A single turn carries every row of the set below to another of its rows. Some are shown first; where does it send the rows asked next?
pezov: [-4 -6  4 -8  8 -7 -6  8  5 -4 -1 -1  0  5  7]
tubo: [  4  -7   4 -11  14   6  -1  13   4  -1   1   1   9  -8  -3]
mamol: [  2  -9  -3 -14   7  -6  -9  18   5  -1  -5  -4   8  -7   8]
Leg: [-1 -1 -4 -6  4 -6 -7  4  7 -5 -1 -7  9  2  1]
zulun: [ -7  -1   1 -16   7  -9   0   9   6  -2 -10   4  11  -8  10]
ruviz: [  2  -7   8 -11   5   0   0  14   4   0   6   0   5   5   7]
nar: [ -5  -3   3 -14  -7   7   1   9  11   3  -4  -6   7  -3   8]
guk: [ -5  -4   3 -13  -7   6   3   7   9  -2  -5  -5   6  -4   6]
nanel: [-10  -1  -5 -14   0   2   4   4  12   3  -3  -8   4  -3   4]
mul: [ 4 -5  3 -9 13 -2  2 10  1 -3 -2  4 12 -7 -1]
tep: [  2  -3  -1 -23   4   1  -1   9   1   4   1   4  10 -11   6]
kule: [ -2  -6   4 -21   7  -6   4  10   4   2  -5   8   6  -6   5]
kega: [-11   1   0 -11   6   4   4   1   6   0  -2  -1   0  -3   7]
zefon: [ -3  -9   2 -11  17  -2   1  18   9  -2  -3  -2   7  -4   1]
Fur: [ 4 -3  1 -8  0  2 -2  9  6 -1  6 -6 14  1  2]
vav: [ -2  -7  -2 -11  15  -7   2  18   4  -1  -1  -2  11  -5   6]
davo: [  2  -8  11 -14   1   4  -7  14   7   0   0   1   4  -2  11]
zurod: [  4  -6   1  -9   8   5 -11  12   5  -4  -4  -3  10 -11   1]
Ruv: [ -6  -1  -5 -10  12  -4   0   3  11  -3   0  -6  11  -3  -1]
vig: [ -3  -3   7 -10  12  -1  -5   2   5  -4  -2   4   0  -3   4]
binil: [ -7  -1   6 -11  -2   9   5   5   3  -3  -2  -1   4  -4  10]
Dol: [-11  -2   0 -13   4   5   5   4   4  -2   1  -3  -1  -4   8]
Kurit: [  0  -5   0 -14   1   0  -1  15  13   3   2 -10  15  -3   6]
ludum: [  8  -7   2 -12   5  -2  -9  10   2  -3  -6   2   9  -9   2]
niba: [-10  -4  -4 -15  -1   2   4   5  10  -1  -4  -7   1  -3   4]
bupuv: [ -2   1  -4 -16   4  -3  -4   8   3   0  -4  -1  15 -12  11]
sal: [-3 -8 -1 -9 11 -2 -9 18 10 -4 -8 -6  8 -7  5]
gilim: [ -6  -1   9 -11  -1   9   2   5   5   0  -3   1   2  -4  10]

davo moves to Kurit
vav moves to mul
kega moves to gilim
And these:
tep moves to bupuv
sal moves to zefon
Leg moves to pezov
binil moves to guk

